(in the rows, 128 means zero)
M: rows in 3 groups, each row roughly a mix of its group's directions:
M (114 x 17):
[[125 146 144  92 154 178 134  94  94 108 123 181 129 112 132 147 118]
 [133 125 145 115  81  99 140 131 161 192 129 142 155 142  91 114 129]
 [164 132  89 133 113  86 113 120 149 102 134  84  80 153 112 117 126]
 [130 143  99 142  87  92 150 156 159 152 111 104 100 145  88 108 106]
 [160 137 112  99 150 140 162  85 126 111  85 170 105 141 133 113 100]
 [116 116  85 147 176 136  92 134 126 159 136 145 116  75 114 148 111]
 [ 62 124 141 145  86 116 105 133 150 161 145 143 133 105 105 160 126]
 [ 88 144 135 155 124 165 142 156 115  96  81 130 106 119 124 132  78]
 [141 138 113 112 134 113 117 152 126 137 181 174 162  95 164 100 149]
 [122 101 154 123 183 150 147 131  98  87 120 122 151 126 175 114 153]
 [109 110 132 158 109 115  83 135 160 184 119 128 160 110 104 152 105]
 [ 71 102 130 158 128 130 135 112 145 144 123 139  68 144  86 136 121]
 [140 125 142  87 192 159 127 111  90  91 119 123 145 118 129 149 146]
 [121  92 148 138 127 127 138  95 124 101  64  87 117 105 152 134 105]
 [133  94 157 140 178 170 151 108 110 116  80 131 118 154 129 114 109]
 [125 139 113 153 131 122  85 174 119 107 165  99 158  96 168 137 142]
 [143 138  90 126 113 120 117  85 128 123  93  95  85  94 120 163 101]
 [145 114 126 170 170 153  79 135 132  94 122 149 139 152 156 115  95]
 [ 80 108 112 153 155 110 146 160 150 154 157 175 123 137 126 100 145]
 [100 101 129 143 162 116 166 130 127  85  95  88  98 162 131 118 146]
 [142 156 146 143  74 156 114 130 125 159 128 159 170 109 160 132  98]
 [ 94 122 115 119 187 158 136 100 103  96 132 147  85 121 122 154 143]
 [140 151 111 125  78 120 129  95 127 125 116  79  79 130 102 163 122]
 [ 76 115 145 133 137 114  95 147 146 141 162 160 181 122 133 147 153]
 [166 121  97 116 118  84  96 125 145 165 168 118 158 100 139 127 152]
 [ 84 144 133 130 150 143 136 168 110  68 128 149 145 104 169 124 128]
 [ 92 120 169 156  86 144  84 130 129 134 130  90 136 126 107 169 120]
 [149 129 115 146 110 107 178 145 143 131  97  96  98 174 119  88 121]
 [140 112  99 131 115  85 135 129 148 160 154  92  81 138  87 111 151]
 [170 135 108 124 106 106 125 146 116 160 164  68 130 103 132 126 162]
 [138 178 127 126  56 118 134 147 143 149 136 116 127 157  94 139 118]
 [180 161 132 132  76 137  91 124 131 146 120  93 156 133 127 150 103]
 [125  98 155 118 176 162 129 107  95 134 145 155 155 101 166 129 156]
 [112 103 128 110 215 143 123 138 109 119 145 138 134 127 109 133 160]
 [ 70 150 109 137  81  88 120 132 164 101 128 149 110 128 122 145 114]
 [130 132 143 161  90 130  96 140 133 135 116  55 129 147 107 161 118]
 [158  88 111 127 167 115 172 121 121 138 100 118 107 107 151  78 128]
 [ 95 115 157 119 138 146 122 127 119 169 183 175 147 123 118 133 164]
 [172 112  93 133 161  96 135 126 146  94 118 120 102 162 140  81 123]
 [101 144 161 147  95 131 115 167 136 129 177 131 146 179 113 127 153]
 [119  85 123 140 179 120 130 123 131  96  71  88 109 125 120 125 109]
 [129 115 151 135 151 154 152 111 107 109 153 159 141 156 190 107 162]
 [157 131 136 129 165 170 127 134 105 116 106 163 170 114 175 111 103]
 [ 98  92 103 117 200 105 143 144 133 128 127 134 106 110  98 113 144]
 [168 139 105 114 121 100 151 133 136  92  72  96 138 117 156 107 102]
 [135 149 130 147  85 124  76 156 128 128 172 115 166 107 161 141 132]
 [183 187 124 112  79 143 131 147 122 146 132 128 147 146 117 124 106]
 [ 76 139 107 133 119 113  87 131 139 139 166 134 131  93 113 180 145]
 [106 123 134 117 142 143  98 136 119 159 181 186 133  86 109 128 133]
 [129 140 156 147 112 158 167 181 115 126  95 124 128 145 124  85  93]
 [188 124 139  71 157 131 132 122 115 142 104 130 169 110 109 112 121]
 [158 138 103 153 133 119  87 180 140 151 173 145 153 127 136  97 121]
 [ 71 124 173 155 125 148 120 162 125  90 111 125 165 136 151 138 121]
 [112 141 136 133 143 162 169  90 110  89 108 138 103 176 153 149 139]
 [130 105 104  87 170  98 171 113 118 117 126 114  90 108 114 110 162]
 [169 112 137 132  97 124 148 114 137 187  90  92 125 134  99 115 108]
 [122 102 164 146 167 162 149 153 102 100  97 114 156 133 166 105 127]
 [159 130 128 141 149 145 141 187 109 156 171 127 135 142 124  80 146]
 [105 120 163 116 165 174 144  91 101 101 130 156 115 164 129 147 148]
 [106 141 176 148  86 164 128 120 118 142 154 151 162 154 160 145 146]
 [ 84 152 133 126 145 127 154 146 135  72 130 151 126 188 128 132 144]
 [190 159 109  80 146 136 115 131 104 140 163 120 131 122  96 131 146]
 [ 78 123 148 173 101 152 104 114 131 129 141 115  92 158 108 166 127]
 [118 104 169 124 170 148 156 151 112 110 123 150 168 148 159  92 145]
 [139 177 129 138  91 176  97 111 108 138 136 133 125 126 120 180 104]
 [182 128 103 108 101 105 151 115 133 182 112 105 112 104 106 110 118]
 [166 114 125 153 143 141 161 155 127 156  77 115 135 136 135  83  93]
 [174 115 117  93 134 124 170  79 118 154 109 109  90 131 109 118 142]
 [125 145 132 154  57 122 125 127 143 168 170 157 133 136 156 117 132]
 [104 134 127 106 141 149 168 102 115 121  66 140  99 107 102 146  97]
 [ 91 153 100 122 104 109 102 116 127 112 155 103 107  91 123 184 147]
 [198 160 107 122 121 135 100 134 123 157 172 139 157 144 136 125 136]
 [163 143 117 100 139 141  91 142 117 171 154 153 145  84  89 131 111]
 [136 109  99 118 152  92 182 129 150 164 130 151 113 150 121  87 151]
 [135 147 145 119  99 163  91  88 123 122 116 172 120 108 120 152  78]
 [111 125 117 120 108  99 155 130 146 151 154 188 153 105 168  97 143]
 [176 127 114  92 157 118 129 134 121 101  74 106 136  99 116 109  94]
 [113 105 153 136 140 137 157 163 133 186  98 146 161 109 108 100 109]
 [159 117  79 126 185 111 108 130 133 105 147 158 114 111 151  94 123]
 [107 122 130  99 184 149 154 130 105 135 160 182 130 114 128 121 162]
 [132 136  95 107 112  95 144 152 142 172 114 147 143  67 116 109 108]
 [188 154 127 135  97 134  92 127 130 147 170 127 163 156 151 129 140]
 [102 146 144 140 110 151 146 128 121  69  74 126 108 139 140 132  86]
 [ 71 128 108 131 146 118  90 125 139 134 165 159 130 100 113 175 144]
 [102 146 110  85 122 109 119 123 127 147 180 159 123  88 101 149 161]
 [154 114 105 133 169 116 158 156 134 125  89  93 103 155  97  94 116]
 [107 125 138 159  63 117 108 121 157 176 122 116 118 128  99 148 105]
 [116 122 144 124  90 114  88 143 141 169 160 155 163  77 123 124 119]
 [ 56 114 142 158 132 143 119 147 122 145 166 127 104 124 104 154 156]
 [128 150 153 105  90 128 182 142 106 127 152  94 110 154 117 119 171]
 [ 59  90 128 179 129 102 122 138 164 128 126 137 110 141 131 124 126]
 [ 85 141 156 107 129 131 167 151 119  76 114 164 152 127 160 109 130]
 [104 114 133 143  70  90 100 140 160 151 130 137 145  84 134 116 103]
 [ 81  95 114 167 107  87 120 122 164 136 160 133  93 141 133 119 147]
 [138 142 144 163  56 126  86 126 144 133 138 101 150 139 147 149 113]
 [145 145 129 121  96 124 102 106 130  82  79  86 122 118 129 158  90]
 [175 114 126 127 149 148 159 112 105 115  72  95 109 117 148 104 103]
 [120 136  90 121 120  81 110 130 153 119 173 115  84 145  90 132 153]
 [ 74 117 136 142 117 109 120 143 148 157 165 118 112 152  78 148 161]
 [147 132 120 138 152 142 150  97 122  75 101 118  93 187 147 126 126]
 [176 127 107 145  88  86  99 131 164 128 109 102 130 129 132 103  92]
 [111 130 118 145 140 132 131 145 116  81  83  62 100 125 116 148 111]
 [117 138 152 122  84 138 175 139 123 172 118 104 104 149  77 127 134]
 [135 140 134 113  82 122 108 130 138 189 142 157 161  83 115 134 109]
 [ 87 132 118 108 153 118 139 138 129 139 187 177 126 126 119 128 175]
 [131 153  83 122  85  97 103 107 152 152 134 129 100 100  99 159 109]
 [135 111  84 127 124  75 128 116 153 110 110  92  75 112 109 116 116]
 [ 99 102 145 121 176 132 129 139 133 115 115 184 176 113 158 110 123]
 [194 158 115 129  85 126  83 119 138 135 135 134 151 126 143 126  95]
 [128 161 150 129  60 134 181 125 127 134 124 138 134 161 157 114 133]
 [108 139 129 158  86 130  92 110 135 117 113  77 110 130 115 182 113]
 [132 177 112 107 116 134  91 157 131 147 171 164 153 118  92 150 122]
 [155 150 126  95 136 149  82 122 107 148 159 151 160  80 116 154 124]
 [137 143  91 127 135 120  98 100 120  66 119 114 110  98 169 154 116]]
which group is each row in? (one row of each group first):
[ 71 110 144 126 165 129 121 150 122 133 160 149 169 103 139 145 168]  N
[102 147 144 121  88 127 115 156 118 126 116 110 171  64 148 152 117]  Y
[148 134 148 136 122 146 143 108 112 104 166 141 130 177 183 112 165]  V

[109  99 151 138 189 147 115 139 124 109 143 170 164 146 157 111 143]  N
[160 138 126 132 101 112  94 163 133 160 127  68 160 108 102 139 120]  Y
[187 123 145 124 115 159 137 124 103 178 101 104 152 102 136 114 109]  V
[120 113 125 125 106  98 123 123 141 151 136  69  90 137  71 144 149]  V
[162 159  94 161  96 122 126 128 137 115 101  75 106 160 133 143 106]  Y
[175 141 131 142  91 134 128 134 131 133  79  75 126 147 114 126  88]  V
[127 159 114 143  85 123 131 195 121 151 141  92 136  90 124 118 120]  N
[111 120 148 115 164 138 149 134 121  76 106 172 155 129 173 102 121]  N
[ 62 124 169 124  85 131 135 117 130 145 111 116 138 111 109 172 133]  V
[ 84 141 159 121 130 155 126 153 117 166 162 158 163 134  99 154 153]  V
[ 88 131 152 146 111 146 135 148 148 158 105 168 127 155  82 123  89]  N
